Named turns come first, each shown by rows before and after it. Which turns, in which order, take the first row of each pair that follows to the second? Write the first one first, as in the answered first pair.
R (before -> after):
[  1.5  20.4  -9.9   4.7  -7.2  14.5  -3.5   1.8  15.2  -5.4 -14.8  -1.7
  15.8   5.1]  ->  [ -0.3   4.2  -3.1   5.2 -17.0  12.2  20.8   6.1   2.9   1.1 -22.4  -4.2
   0.5   6.5]
[-21.9 -25.2  17.4  28.4   5.1  -6.3  21.7  19.3  11.8  15.1   4.2 -18.0
 -10.3   0.1]  ->  [-17.7 -11.8  17.9  23.4  24.8  -5.9  -8.8  10.9  29.5   5.4  22.6 -17.3
  -0.1  -6.3]
[ -1.4  -2.9   5.8  -7.0  24.6  -9.2 -17.5 -27.0  -5.7  -8.2   0.0  17.6
  -0.5  -3.0]  ->  [  1.6   3.2  -5.7  -4.0  14.8 -10.7 -13.1 -25.7 -11.6  -9.5 -18.5  24.0
   8.4   6.1]
[-14.6   6.2  10.4  29.2  34.6   4.3  22.0  19.6  22.4 -22.0  12.1 -20.3
   5.4  -2.1]  ->  [ -8.8  15.4  -1.6  33.0  29.0   6.6  17.4  20.3  22.6 -25.8   2.6 -14.0
  15.7   4.4]
K (before -> after):
[ -4.9  11.5   9.8  -8.2  21.8   4.4   6.8  13.2  33.7 -22.4  34.2 -25.9
  15.0 -27.4]  ->  [ -2.1  -2.4  15.1 -12.6  26.9  -7.5  12.4  21.8  11.2 -28.0  31.5 -23.0
  18.8 -30.2]
[ 18.4  17.8  15.7 -16.0  26.9   0.7   3.4   6.0  -0.3 -15.2  10.6  -0.1
  40.5  -4.1]  ->  [ 18.2  24.1  11.0 -16.1  23.3   3.8  -4.8   2.7   7.4 -10.3  10.7   0.5
  40.4  -3.7]
[-12.1  -6.2   6.0 -19.6   7.8   1.5 -10.6 -15.0   9.4  26.7  22.3  -8.9
 -21.4 -18.2]  ->  [ -7.9 -11.9   8.4 -12.2   9.8   6.8  -4.6  -8.7  14.5  20.3  26.4 -10.0
 -25.1 -24.1]
Z (before -> after):
[  8.9   6.3 -27.2  49.2   0.6  53.3  -8.8  -2.7  32.0 -45.1   1.9  -1.4
   5.1   2.0]  ->  [  6.4 -11.4 -10.5  46.2  10.9  49.6  -9.2   4.0  22.6 -50.2  20.7  -1.9
 -17.5 -13.1]
[ 46.1  40.5 -42.9  10.1 -42.1  13.8 -15.7 -17.9  14.7  27.2 -23.1  -0.9
  14.5  23.2]  ->  [ 36.6  -9.9   3.4  11.4 -14.0  18.3 -18.9  -8.1  23.1  38.1  46.3 -25.4
 -51.0 -27.3]
[-15.9 -48.3  21.4   1.3   5.8   4.6  15.3   2.7  -9.2   8.6   3.2  -3.5
  20.5  -5.8]  ->  [-13.8 -25.0   3.5   1.8  -7.8   4.8  16.7  -1.2  -6.8   6.3 -20.3   2.2
  42.9  13.7]
S (before -> after):
[  6.5  14.1   2.4   7.0  -3.9   0.2  45.9 -10.3  -2.0  28.2 -22.6 -18.6
  26.0   7.9]  ->  [  3.1   0.4 -11.2  17.9 -21.2  -0.5  37.1  -9.6 -20.1  36.2 -31.0  -3.3
  -2.2  11.4]
[-23.7  14.2   0.9  -2.8  -9.1  -3.8 -10.1 -19.8 -20.8  31.5 -21.7   8.1
  -9.5  21.4]  ->  [-20.8  11.3   2.9  -7.1  -2.6  -3.4 -26.2 -21.9 -16.5  31.2  -6.1   6.7
 -16.4  14.7]
[ 14.5  20.2   5.0 -40.9  11.5 -22.8  11.7 -16.8  -3.0  -7.7  -4.1 -16.1
  53.9  -2.6]  ->  [ 10.4  15.3  -9.2 -29.7 -14.9 -18.5  36.4  -9.5 -17.8  -5.3 -31.5  -7.9
  44.3   9.7]
[  0.6 -12.9  21.8 -40.4  14.5 -38.8  24.3   2.3 -37.8   5.9  -7.0  -3.0
  14.3   2.7]  ->  [ -0.3 -12.7  17.0 -37.3   9.1 -37.4  23.9   3.3 -43.0   7.5 -10.2   1.2
   6.4   5.7]

(2 to 3 turns a pair)
[ -9.0   9.1 -11.4 -19.2   4.1 -22.2 -32.2  -7.5  -9.0  26.4   4.7  38.5
  20.3   7.0]  ->  [ -0.9   2.9  -6.1  33.2   7.4  24.2 -14.2  -1.4  44.0  -1.0  23.1  28.4
  -8.8  -5.7]  K then K
[-22.0   8.0 -13.2 -13.2  -8.4  20.4 -40.9 -19.0  19.2  16.5  31.5 -13.7
 -25.3  -5.8]  ->  [-19.4 -40.3   9.1   7.8   9.5  15.3  -9.7  12.8 -11.2 -18.2  31.6 -10.1
 -34.0 -22.8]  K then K
[ -1.1  -9.0  -0.2 -40.0   0.9 -37.2 -58.0  -0.9 -44.9  14.9  11.2  26.7
   5.1  -5.1]  ->  [ -1.6  31.7 -36.0 -13.1 -41.0  -6.9 -45.4 -17.2  -8.8  30.7 -24.1  29.4
  -3.2  26.9]  K then R
[  9.7  31.3 -17.7   9.8  -2.9  14.3   1.9  -5.2  33.1 -17.4 -20.4   1.3
  39.8  19.9]  ->  [  1.0 -11.8  11.2  27.9  -7.2  26.0  50.9  14.2  20.5 -17.6  -9.6 -16.1
  -3.6   0.5]  K then R then Z
[ 15.8   1.2 -17.2  14.5  -2.1 -11.2 -29.5   9.7  -9.5 -25.7 -15.8  24.6
  13.0  12.8]  ->  [  8.6  18.0 -26.4   3.6 -26.9  -7.3 -20.8  -4.3   0.8  13.0 -23.1  18.1
  -2.4  22.4]  R then K then K
[  6.2 -18.9   6.2   4.5  -1.1  12.6  14.3   6.1   8.9   4.4  17.5 -10.0
 -37.9  -3.4]  ->  [ 15.5   8.6 -16.9  -2.3  15.7   1.6 -35.7  -5.1   9.4 -17.5   8.9   8.6
   8.3   9.2]  K then R then R
[  5.9  25.0  -8.3  -3.8   2.6  -3.7 -26.7 -17.6  34.2 -12.0  23.1   5.1
  24.3  14.2]  ->  [ -2.5 -13.0  -3.7   3.4 -35.3  -6.9  44.2   3.0  -9.1   6.1  -8.3  -0.1
  -7.9  25.5]  R then R
[ -5.0   7.1  22.3 -44.7  47.4 -21.0 -65.3  -8.3 -22.6  26.3   5.8  23.6
  20.2  -3.1]  ->  [  1.2  44.3  -1.4   3.2  26.4  34.7 -46.9 -24.2  62.4  19.0  -0.3   4.8
   8.0   4.9]  Z then K
[ 10.6  -4.5 -19.5 -28.2  -7.4 -11.3 -34.5 -42.0  13.9  20.3   1.9   8.7
   6.6   6.2]  ->  [ 11.1  -8.1 -23.4 -26.0 -16.9 -12.0 -31.3 -39.5   3.7  25.5  -9.2  13.4
   1.4   9.2]  R then S
[  0.4 -20.8   2.4  -8.3   5.9 -37.0 -43.5  36.3 -48.8 -15.1 -22.1   7.2
   6.1  20.3]  ->  [ -0.4 -36.1  18.2  -8.1  14.9 -33.4 -42.9  37.1 -46.1 -10.9   0.3  -3.4
 -17.5   3.5]  Z then Z then Z
[ 16.0  -6.6   7.0  19.3  40.7   7.8 -14.5  -4.7  40.5 -54.0  31.4  -5.8
  15.6 -36.9]  ->  [ 17.1   5.4 -17.1  -2.5  26.5 -25.7 -30.2  -3.9 -12.0 -52.3 -12.1  21.6
  57.9 -13.4]  K then R then K
[  5.3   5.2  -8.7  37.5 -21.3  35.8  26.5  -0.5  18.2 -15.6 -17.5  -4.5
 -14.3   5.1]  ->  [ 11.1 -19.5   0.5  30.0   4.7  19.8 -22.2   0.6   0.2 -22.8  15.0  12.6
 -38.0 -17.9]  S then Z then S
[ -1.1  15.2  11.3  -2.2  -9.1  18.6 -49.7 -14.2  18.5  -5.4  29.1  11.3
 -21.3   0.8]  ->  [  1.7  32.7  -4.5   1.1 -14.3  19.3 -47.4 -13.9  13.1 -11.3   6.3  18.2
  -3.2  11.9]  R then S
[ -2.4  10.1  18.3  -3.0  12.3  -2.7  24.0  -8.3  23.4  -7.1  17.2 -21.5
  13.1 -13.2]  ->  [ -6.1  -0.2  21.4  -1.6   9.5  -8.0  41.7   2.7   4.5  -9.4   6.3 -17.6
  15.1  -8.6]  S then R then K
[  6.1 -36.3   1.8   6.4  -5.4 -15.1  -5.6  13.0 -37.1  -5.7  -0.2  16.5
 -30.3  -5.6]  ->  [ -0.6 -23.2  21.0 -17.7   9.5 -11.8  -4.5   1.3  -8.0  19.0  31.3  -8.5
 -29.7 -23.3]  Z then R then R
[ 10.2  11.0   7.2  -7.0  11.7   7.4 -13.2   7.7   8.9   1.2  22.9   0.7
  14.0  -3.4]  ->  [  6.8  -0.7  -9.8   4.3 -20.1   6.0  -1.7  12.2 -15.9   8.2  -6.4  14.8
  -5.0  13.8]  R then R then S
[ -1.5   4.0 -13.8 -18.7 -27.2 -19.7 -25.5  11.5 -14.9  12.1 -29.7  17.4
  18.0  22.4]  ->  [ -6.5 -14.3  -3.8 -19.7 -27.5 -23.3 -18.7  17.1 -22.1  22.0 -18.3  13.7
  -3.1  12.6]  S then R
[ -3.7  -3.2   2.1  29.9  -4.2  35.2 -11.2  -9.9  44.7  -1.1  24.0 -21.9
 -37.3 -15.9]  ->  [  0.7 -34.5   0.7  42.9  -2.0  23.9 -13.1   9.1   6.3 -20.8  14.6  -3.5
 -50.3 -18.5]  R then R then Z
[ 20.3  21.7 -31.3  10.0  -2.4   0.9   0.9  -5.9  18.0 -29.6 -17.0  11.9
  66.9  26.0]  ->  [  5.1 -35.7 -14.0  13.2 -35.1  -4.4  59.9  18.1 -28.5  -3.2 -25.3   5.5
  -0.2  23.0]  S then R
[ -9.2 -27.0  22.4  25.5  11.4  12.9  40.5  24.7  14.8  14.1  -6.5  -9.6
 -25.3  -6.8]  ->  [ -3.8 -15.8 -14.3  33.8 -14.0   9.1  15.4  17.5  -3.4  13.7 -41.2  19.1
 -27.2  16.2]  Z then Z then S
[ -6.7   4.6  -6.0 -22.2 -19.1 -14.6  -1.4 -18.4 -23.3  26.1  -7.2   3.0
 -11.1  12.6]  ->  [ -9.6   3.6   9.0 -31.0  -0.4 -17.9  -6.6 -18.9 -13.7  27.3  13.3  -6.7
  -8.3   0.8]  R then S
[ -6.8 -11.8  22.9  -8.9  23.3 -46.5  27.7  34.8 -30.3   2.9  -8.4 -13.7
   4.2 -12.5]  ->  [ -2.0  34.7   6.3 -27.4  30.2 -42.1 -19.4   5.5   7.8  13.8   2.1 -15.4
  30.1  -9.0]  R then K then Z
[  2.1 -13.7  -2.0 -15.4 -19.4   5.0   3.0 -28.6 -12.2  25.0 -12.6  -4.6
 -14.6  13.8]  ->  [  6.2   4.1  -8.5 -15.0  -7.8   6.6 -23.7 -36.2   4.4  16.9  -7.4   0.1
   1.1  13.3]  R then R then R
[  2.7 -24.5   9.3  13.2   1.4   5.4 -42.0  10.8  -7.4  -7.1  22.7  18.2
 -40.0 -15.1]  ->  [ -0.9 -13.2   3.4  -8.3  -0.7 -10.8 -54.6   2.4 -20.8   9.8  16.5  21.1
 -26.4  -8.4]  K then K
[  0.4  15.8   9.8  -8.2  31.9  -2.9  -8.8  -4.6  21.9 -10.9  16.4 -14.7
  24.7 -11.0]  ->  [ -7.4 -12.8  15.8  -3.4   1.5  -8.0  45.1  10.6 -14.1   4.1  -9.2 -18.5
  -3.1  -2.3]  R then R then R
[ -5.2  21.3   5.0 -19.4   5.0 -30.8 -16.8 -24.6   3.0  -5.6   4.7   3.1
   8.5  27.1]  ->  [ -7.3  31.1   0.9  -2.3 -14.1 -16.1   9.6 -27.5  17.3  -0.6  -7.8  -5.8
  -0.4  36.0]  S then R then K
